In the data rows, 128 means zero.
Some points:
c(133, 115, 148, 115, 0, 97, 133, 110, 109, 132, 92, 137, 125, 96, 141, 191, 181, 154, 137, 112, 126, 148, 128,
  117, 112, 51, 169, 146, 90, 129, 138, 70, 156, 217, 81)
c(166, 222, 107, 185, 112, 243, 123, 79, 138, 43, 153, 86, 140, 138, 136, 161, 96, 140, 121, 156, 200, 105, 91,
  97, 119, 178, 146, 75, 66, 111, 123, 92, 144, 110, 104)
c(115, 146, 119, 78, 113, 167, 105, 50, 88, 174, 223, 144, 172, 156, 87, 183, 77, 120, 100, 51, 156, 138, 195,
  134, 159, 62, 123, 153, 174, 206, 170, 83, 112, 163, 162)
c(115, 144, 135, 97, 128, 182, 166, 167, 117, 95, 86, 202, 115, 77, 229, 51, 126, 124, 76, 169, 119, 157, 148,
  82, 147, 69, 120, 124, 127, 170, 96, 124, 157, 147, 169)
c(106, 99, 70, 86, 119, 124, 145, 184, 168, 132, 176, 183, 147, 88, 120, 81, 178, 160, 72, 95, 154, 141, 104,
  125, 210, 133, 182, 213, 66, 127, 230, 135, 114, 108, 98)
c(152, 54, 107, 181, 143, 131, 133, 115, 82, 98, 228, 126, 178, 181, 126, 99, 183, 66, 147, 167, 97, 178, 197,
  90, 119, 176, 114, 125, 103, 126, 127, 89, 81, 131, 177)
c(146, 143, 86, 130, 106, 93, 145, 192, 101, 98, 91, 127, 97, 175, 107, 171, 82, 86, 64, 163, 168, 131, 99,
  214, 187, 106, 49, 177, 127, 75, 176, 114, 121, 156, 149)
c(114, 86, 167, 116, 190, 150, 234, 66, 131, 238, 194, 112, 81, 98, 115, 122, 173, 152, 71, 147, 162, 130, 93,
  130, 142, 188, 97, 116, 74, 139, 136, 200, 164, 113, 132)
c(153, 145, 116, 108, 192, 108, 112, 193, 159, 109, 112, 106, 127, 119, 117, 135, 108, 150, 68, 70, 127, 149, 135,
  144, 65, 180, 93, 57, 124, 168, 188, 119, 185, 186, 74)
c(84, 184, 196, 111, 122, 75, 162, 150, 172, 109, 200, 204, 152, 125, 121, 120, 38, 176, 146, 72, 168, 145, 80,
  209, 113, 106, 111, 83, 88, 147, 49, 73, 114, 102, 143)
c(116, 104, 55, 100, 129, 136, 173, 77, 113, 112, 111, 172, 133, 81, 137, 138, 127, 125, 64, 145, 95, 130, 192,
  168, 48, 137, 131, 79, 161, 98, 134, 74, 130, 71, 110)
c(128, 121, 123, 101, 95, 99, 168, 98, 126, 111, 139, 120, 112, 203, 135, 100, 113, 143, 135, 147, 69, 115, 94,
  93, 94, 84, 113, 145, 135, 189, 142, 82, 182, 153, 93)
c(97, 78, 102, 150, 121, 237, 172, 192, 139, 66, 131, 104, 111, 123, 127, 114, 161, 66, 149, 108, 167, 65, 158,
  130, 66, 56, 112, 140, 159, 116, 191, 170, 128, 171, 160)
c(137, 172, 115, 167, 154, 179, 138, 151, 81, 160, 135, 156, 128, 186, 61, 60, 153, 178, 162, 110, 138, 130, 122,
  137, 131, 82, 102, 168, 151, 77, 112, 160, 122, 115, 172)
c(152, 193, 186, 151, 113, 104, 102, 109, 138, 98, 58, 156, 120, 136, 130, 99, 115, 156, 175, 97, 88, 152, 174,
  190, 135, 149, 131, 171, 106, 74, 146, 214, 194, 84, 172)
c(92, 140, 151, 183, 153, 65, 191, 158, 234, 120, 137, 102, 117, 69, 98, 160, 134, 77, 84, 203, 122, 107, 133,
  63, 124, 150, 177, 153, 148, 107, 140, 79, 82, 75, 129)
c(76, 36, 109, 173, 97, 95, 89, 103, 151, 70, 171, 161, 67, 165, 143, 84, 83, 134, 117, 105, 104, 136, 121,
  173, 92, 167, 192, 123, 199, 138, 97, 135, 63, 141, 104)
c(147, 58, 125, 108, 116, 149, 112, 178, 71, 182, 139, 168, 159, 118, 136, 125, 98, 74, 166, 119, 95, 168, 121,
  113, 201, 211, 141, 144, 83, 113, 103, 63, 128, 146, 68)
c(99, 123, 110, 115, 115, 108, 164, 15, 137, 132, 107, 168, 186, 153, 176, 133, 141, 163, 180, 173, 189, 132, 122,
  108, 134, 180, 178, 153, 161, 149, 96, 174, 86, 192, 109)
c(154, 138, 153, 126, 69, 202, 81, 106, 100, 153, 149, 110, 183, 145, 161, 147, 131, 127, 89, 174, 153, 99, 128,
  137, 209, 170, 127, 86, 155, 114, 139, 136, 151, 95, 194)
c(141, 132, 150, 99, 106, 156, 156, 168, 93, 172, 101, 123, 166, 126, 175, 116, 39, 117, 154, 121, 53, 49, 100,
  155, 94, 138, 115, 84, 130, 42, 175, 144, 144, 117, 151)
c(64, 132, 104, 145, 217, 167, 87, 114, 113, 123, 76, 175, 129, 63, 176, 203, 175, 125, 219, 133, 102, 154, 83,
  148, 124, 141, 62, 130, 104, 134, 168, 142, 127, 207, 115)
c(111, 146, 77, 117, 163, 182, 153, 175, 138, 174, 118, 109, 101, 213, 71, 86, 70, 138, 111, 192, 88, 153, 166,
  129, 73, 172, 253, 105, 136, 138, 117, 81, 145, 136, 93)
c(32, 171, 144, 190, 130, 97, 159, 103, 35, 119, 144, 128, 164, 157, 193, 106, 149, 132, 128, 53, 120, 59, 150,
  121, 139, 102, 197, 101, 112, 75, 159, 109, 101, 66, 81)
c(88, 153, 124, 84, 104, 145, 178, 99, 105, 88, 113, 96, 187, 151, 112, 73, 106, 94, 145, 136, 93, 175, 118,
  158, 186, 97, 122, 106, 146, 55, 120, 139, 148, 114, 144)
c(175, 160, 154, 92, 130, 132, 82, 130, 175, 121, 150, 77, 159, 90, 208, 106, 119, 186, 81, 71, 118, 144, 138,
  143, 98, 206, 147, 195, 205, 6, 139, 141, 128, 190, 122)
c(91, 136, 50, 120, 82, 79, 162, 186, 98, 81, 102, 136, 115, 140, 103, 182, 187, 107, 99, 49, 107, 65, 114,
  97, 159, 218, 129, 132, 187, 167, 33, 150, 135, 84, 155)
c(209, 136, 129, 94, 165, 136, 148, 109, 118, 113, 95, 184, 22, 195, 170, 144, 145, 154, 102, 105, 47, 117, 87,
  45, 100, 162, 155, 218, 130, 141, 163, 114, 92, 61, 109)
c(201, 107, 157, 121, 156, 129, 123, 148, 75, 174, 72, 166, 128, 162, 117, 107, 165, 121, 139, 119, 231, 205, 137,
  135, 73, 115, 106, 85, 195, 112, 132, 100, 87, 76, 57)
c(145, 126, 148, 144, 144, 166, 112, 167, 89, 80, 172, 134, 37, 91, 171, 183, 132, 154, 116, 109, 140, 164, 131,
  172, 134, 119, 75, 81, 117, 127, 99, 161, 110, 69, 72)
c(91, 170, 84, 171, 134, 79, 135, 109, 144, 138, 152, 120, 80, 145, 33, 84, 124, 187, 103, 106, 157, 134, 178,
  81, 199, 135, 80, 19, 158, 111, 150, 196, 153, 199, 101)
c(155, 93, 96, 114, 120, 99, 153, 150, 145, 144, 111, 75, 221, 116, 124, 177, 101, 175, 177, 134, 49, 137, 149,
  106, 159, 139, 123, 115, 65, 133, 99, 129, 78, 110, 112)
c(139, 210, 152, 81, 160, 86, 109, 142, 141, 121, 120, 202, 87, 108, 154, 157, 143, 151, 167, 220, 136, 64, 236,
  167, 115, 144, 163, 98, 165, 137, 134, 115, 125, 161, 173)
c(158, 163, 151, 156, 144, 92, 123, 203, 97, 203, 93, 117, 82, 121, 138, 151, 124, 97, 93, 96, 123, 118, 72,
  109, 111, 112, 139, 92, 69, 162, 111, 146, 41, 205, 188)
c(64, 169, 104, 131, 159, 131, 125, 102, 171, 173, 122, 45, 113, 223, 180, 216, 174, 124, 146, 107, 99, 201, 146,
  146, 142, 96, 163, 147, 103, 143, 159, 132, 60, 124, 124)
c(249, 174, 122, 164, 124, 128, 109, 93, 129, 117, 186, 159, 156, 60, 148, 131, 101, 59, 55, 166, 87, 118, 78,
  149, 135, 23, 116, 137, 144, 96, 66, 175, 70, 166, 102)
c(174, 146, 109, 118, 127, 161, 121, 52, 143, 77, 139, 90, 84, 42, 83, 116, 108, 144, 206, 82, 97, 110, 154,
  95, 170, 83, 123, 117, 168, 184, 203, 77, 143, 104, 107)
c(196, 127, 118, 181, 214, 100, 98, 161, 59, 174, 145, 86, 157, 99, 145, 75, 120, 163, 148, 137, 153, 6, 182,
  135, 154, 98, 124, 153, 120, 185, 92, 95, 169, 164, 86)
c(150, 140, 122, 125, 169, 141, 148, 116, 110, 94, 76, 145, 173, 110, 84, 102, 164, 171, 92, 136, 94, 145, 172,
  73, 55, 122, 32, 112, 68, 108, 109, 136, 57, 162, 119)
c(106, 84, 136, 133, 102, 89, 106, 133, 66, 107, 102, 76, 111, 43, 125, 150, 131, 207, 76, 164, 106, 171, 132,
  172, 103, 115, 142, 164, 120, 173, 182, 107, 80, 95, 244)
c(98, 123, 167, 68, 158, 129, 99, 38, 63, 135, 93, 51, 137, 95, 91, 109, 123, 29, 119, 102, 117, 109, 100,
  122, 87, 106, 136, 126, 92, 170, 121, 194, 132, 170, 99)
c(131, 128, 146, 25, 208, 78, 85, 187, 125, 5, 133, 100, 133, 143, 143, 120, 130, 150, 144, 205, 193, 135, 116,
  127, 168, 82, 171, 154, 118, 105, 96, 143, 135, 105, 93)
c(108, 187, 110, 142, 5, 126, 132, 147, 171, 127, 125, 93, 116, 152, 182, 70, 138, 101, 115, 168, 147, 93, 181,
  187, 93, 172, 82, 175, 81, 221, 133, 162, 151, 90, 77)
c(164, 76, 255, 133, 134, 102, 203, 117, 141, 91, 75, 90, 103, 188, 109, 130, 163, 99, 112, 112, 160, 105, 166,
  139, 184, 142, 83, 70, 178, 156, 159, 101, 134, 152, 135)
c(81, 150, 131, 103, 124, 111, 115, 101, 184, 154, 130, 160, 143, 138, 173, 152, 84, 36, 146, 92, 117, 152, 166,
  31, 187, 135, 99, 161, 165, 148, 134, 85, 124, 124, 126)
c(112, 106, 120, 49, 42, 132, 118, 140, 132, 143, 123, 148, 118, 113, 91, 199, 120, 175, 182, 176, 202, 64, 48,
  95, 92, 127, 127, 133, 143, 96, 132, 117, 76, 127, 127)
c(98, 123, 146, 153, 113, 88, 92, 138, 108, 145, 202, 176, 49, 165, 45, 119, 133, 67, 163, 196, 96, 93, 136,
  139, 115, 190, 91, 188, 120, 99, 176, 117, 114, 81, 76)
These points spread out most along one direction. Take the direction at right angles to it along which they spread out most. Then take the direction at right angles to both along which they spread out most. Go by this last direction. Where along it does each point below lie, from 0 to 99? The average is 50, and the first point in the table lies past the average. One standard deviation of the points above along it is 16.
c(105, 99, 123, 146, 133, 112, 77, 124, 137, 158, 145, 143, 117, 168, 180, 132, 86, 147, 122, 114, 164, 90, 147,
  10, 93, 86, 39, 122, 75, 79, 88, 164, 191, 87, 187) 45
c(218, 69, 63, 131, 54, 94, 168, 130, 178, 121, 146, 161, 125, 139, 156, 165, 127, 137, 190, 116, 101, 149, 113,
  113, 163, 107, 199, 108, 81, 159, 129, 215, 118, 122, 162) 70
c(98, 105, 159, 156, 143, 184, 48, 126, 144, 166, 87, 177, 96, 90, 64, 129, 237, 99, 75, 97, 68, 133, 122,
  149, 153, 92, 176, 85, 106, 111, 57, 109, 172, 151, 109) 45
c(136, 29, 197, 114, 124, 164, 116, 154, 210, 169, 188, 104, 160, 131, 132, 161, 200, 158, 132, 134, 92, 128, 135,
  127, 96, 65, 78, 120, 150, 117, 140, 161, 171, 103, 76) 48
c(86, 175, 200, 144, 139, 159, 97, 148, 125, 60, 150, 131, 201, 163, 82, 164, 102, 180, 114, 157, 108, 149, 74,
  124, 139, 165, 140, 171, 126, 139, 100, 117, 197, 157, 177) 57
c(107, 93, 87, 56, 108, 146, 68, 73, 221, 139, 87, 62, 95, 146, 92, 59, 144, 125, 127, 93, 163, 78, 136,
  165, 158, 135, 114, 153, 76, 76, 59, 54, 83, 99, 170) 55
c(108, 116, 84, 128, 142, 85, 66, 105, 143, 137, 59, 151, 220, 150, 104, 160, 106, 140, 80, 176, 117, 94, 61,
  149, 144, 115, 156, 124, 175, 195, 161, 177, 138, 43, 109) 60
c(136, 58, 144, 255, 171, 174, 128, 116, 200, 139, 66, 158, 151, 126, 113, 55, 115, 130, 165, 113, 152, 114, 63,
  157, 141, 146, 95, 98, 129, 190, 147, 127, 75, 141, 120) 33
c(124, 190, 129, 122, 51, 87, 76, 167, 142, 156, 166, 65, 138, 102, 170, 34, 194, 164, 173, 172, 111, 192, 56,
  83, 99, 122, 113, 81, 214, 145, 129, 100, 131, 101, 159) 56
c(158, 91, 91, 137, 141, 58, 62, 66, 117, 136, 139, 132, 144, 129, 128, 117, 110, 36, 147, 88, 213, 179, 104,
  119, 114, 110, 196, 61, 56, 99, 181, 93, 208, 144, 211) 51
c(153, 202, 145, 157, 99, 125, 176, 136, 110, 147, 105, 130, 173, 90, 75, 148, 151, 103, 152, 102, 185, 161, 137,
  141, 68, 149, 151, 239, 126, 129, 90, 122, 178, 120, 150) 57
c(103, 76, 162, 173, 125, 162, 95, 165, 94, 150, 70, 112, 74, 47, 124, 164, 23, 145, 97, 133, 162, 205, 186,
  78, 125, 111, 142, 149, 143, 126, 80, 202, 126, 128, 81) 52
c(122, 119, 72, 171, 177, 91, 194, 101, 116, 146, 145, 63, 111, 143, 160, 144, 97, 145, 160, 157, 126, 122, 82,
  196, 161, 117, 114, 175, 174, 79, 64, 58, 244, 161, 155) 48
c(139, 120, 131, 79, 182, 162, 159, 174, 147, 159, 152, 112, 81, 102, 85, 138, 152, 65, 207, 82, 116, 118, 124,
  165, 98, 159, 133, 97, 139, 165, 92, 214, 106, 116, 153) 36
